Each row belongs to one hidden group. There are 4 groups. Groups can overlap: rows of different groups may look alike. The first row asked about is in group 0, and each new group gets the next number.
The table, row by row:
[-0.6  2.4  0.1 -0.8 -0.9 -0.3  0.1 -0.8 -1.1  1.8 -0.7 -1.7]
[ 1.3  0.5  1.2  0.0  0.5 -0.4  0.2  0.9  0.6  0.1  0.9  1.0]
[-1.1 -0.8 -1.3 -1.1 -1.0  0.5 -0.7  0.1  1.8 -1.0 -0.8  0.4]
[ 1.9  0.1  1.1  0.2  0.8 -1.0  0.4  0.8 -0.4  1.4 -0.9  0.9]
[-0.1  2.0 -1.2 -0.8 -0.9 -0.7 -0.2 -0.8 -1.5  1.4 -0.5 -1.0]
[ 0.7 -0.2  1.0  0.2  1.5 -0.9 -0.2  1.5 -0.5  0.2 -0.7  1.3]
[-0.4 -0.5  0.1  1.0  0.2  1.3  1.1  1.3  0.7 -0.7  0.1  1.2]
[ 0.4 -0.8 -1.8  0.1 -1.1  0.2  0.0 -1.4  0.6 -0.8  1.9 -0.6]
[-0.4 -1.0 -1.1  0.3 -1.9 -0.1 -0.2 -1.4  0.8 -0.1  2.9 -1.1]
[ 1.0 -0.4  0.8  0.4  0.5  1.1  0.4  0.9  0.9 -0.7  0.4  1.4]
[ 0.9  0.8  1.8 -0.5  1.1  0.2 -0.1  1.7  0.0  1.3  0.4  1.3]
[ 0.3  1.5  0.0 -0.9  0.1 -0.5 -0.6  0.0 -1.1  0.5  0.3 -0.2]
[ 0.9  0.0  1.3 -0.9  1.1 -1.0 -1.0  1.7 -0.7  1.5 -0.5  1.8]
[-1.0 -0.9 -1.5  0.9 -1.6  0.6  0.7 -2.1  0.6 -0.2  2.8 -2.4]
[ 0.6 -0.5  0.6  1.1  1.0  0.4  1.1  1.4  0.7 -0.8  0.2  1.4]
[-0.3 -0.8 -0.4  1.6 -0.2 -0.8  1.7 -1.1  0.1 -1.1  0.7 -1.6]
[ 0.3 -0.3  1.6  0.5  1.6 -0.1 -0.3  1.7 -0.5  0.3 -1.1  1.1]
[ 0.8 -0.5  0.9  1.1  0.5  1.2  1.1  0.9  1.3 -0.3  1.4  0.9]
[ 0.9  0.2  1.2 -0.8  1.0 -0.8 -0.9  1.9 -0.9  1.4 -1.1  1.5]
[-1.3 -0.9 -0.3 -0.8 -1.1  1.8 -1.2 -1.0 -1.1 -0.7 -0.4 -0.5]
[-1.5 -0.6 -2.4  0.8 -1.4  1.1  0.1 -2.4  1.7 -1.6  0.2 -1.7]
[-0.5  1.3  0.1 -0.8 -0.2  0.0  0.1 -0.3 -1.4  0.9 -1.1 -0.1]
[ 1.6  0.7  1.5 -0.9  1.2 -0.6 -0.8  0.4 -0.9  2.2 -1.1  0.5]
[ 0.6 -0.5  0.7  0.3  1.2  0.0  0.2  1.8  0.0 -0.2 -1.2  1.3]
[-0.4 -0.8  0.8 -0.8  1.2 -0.6 -0.5  1.3 -0.3  0.6 -0.5  0.2]
[-1.3  0.3 -0.1 -0.9 -1.2  0.0 -0.7 -0.1 -1.5 -0.3 -1.0 -0.5]
[-0.9 -0.5  0.2  2.0  0.2  0.5  1.5  0.4  0.7 -1.5  0.1  0.1]
[ 0.5  1.3  0.1 -0.9  0.0 -1.0 -0.7 -0.5 -0.9 -0.2  1.3 -1.0]
[-1.7 -0.8 -2.9  0.0 -1.1  1.2 -0.3 -1.6  2.2 -1.2 -0.1 -0.7]
[ 0.0 -0.4 -1.2  1.1 -0.5  0.8  1.2  0.1  0.8 -1.6 -0.3  0.8]
Some new rows, each followed by its group:
[ 0.4 -0.6  0.8  0.2  1.1 -0.9  0.1  1.0 -0.6 -0.4 -0.1  0.6] 0
[-0.2 -1.1 -2.0 -0.1 -0.5  0.7 -0.4 -1.3  0.5 -0.7  1.3 -0.4] 1
[-0.3  1.0  0.4 -0.9  0.2 -0.4 -0.4  0.0 -0.9  0.4 -1.1  0.4] 2
[ 0.7  1.2  1.7 -0.7  0.3 -0.8 -0.7  0.0 -1.1  3.2 -0.9 -0.3] 0
[-0.8 -0.7 -1.4  2.6 -1.4 -0.4  2.5 -1.7  0.3 -1.3  0.4 -1.8] 0
[ 0.5 -0.6  1.0  0.6  1.2  0.3 -0.2  1.3  0.1 -0.2 -0.8  1.3] 0
[ 0.9  1.6  0.1 -0.9 -0.1 -1.3 -0.7  0.0 -0.9 -0.1  0.5 -0.8] 1
[-0.6 -0.4 -0.7 -1.0 -0.5 -0.4 -0.7  0.0  0.7 -0.9 -1.5  0.3] 2
[-0.8 -0.6 -2.6  0.0 -1.6  1.2  0.1 -2.7  1.5 -1.1  0.5 -1.6] 2
[ 0.7  1.3  1.6 -1.0  0.5 -0.7 -0.8  1.0 -1.4  1.5 -0.6  1.3] 1
[-0.2  0.6  0.2 -0.8  0.0 -0.9 -0.5  0.4  0.3  0.1 -1.1  0.4] 2
[ 0.0 -0.8  1.1  0.0  1.7 -0.3  0.0  1.0 -0.4  0.1 -0.1  0.4] 0
[-1.3 -0.8 -2.0 -0.3 -1.8  2.4 -0.3 -1.4  0.4 -1.1  0.1 -1.1] 3
[ 0.0 -0.5 -0.7  1.8 -0.7  0.5  1.4 -1.6  0.8 -1.4  1.7 -0.7] 1
[-0.3  0.6  0.3 -0.8 -0.6 -0.9 -1.0 -1.3 -0.3 -0.1  1.7 -2.1] 1
[-1.3 -0.9 -2.5  0.3 -1.8  0.9  0.3 -2.3  2.1 -1.0  0.8 -1.8] 2
[ 1.5 -0.2  1.5  0.4  1.6 -0.8  0.1  0.7 -0.6  1.7 -0.8  1.1] 0
[-0.2  2.0  0.2 -0.7 -0.4 -0.9 -0.5 -0.8 -0.7  0.8 -0.2 -1.8] 1
[ 0.1 -0.2  1.1  0.8  0.9  0.9  0.0  1.1  0.1 -0.5 -1.0  1.3] 0
[ 0.1 -0.6  1.5  0.0  1.1 -0.1 -0.2  1.4 -0.5  0.4 -0.3  1.1] 0
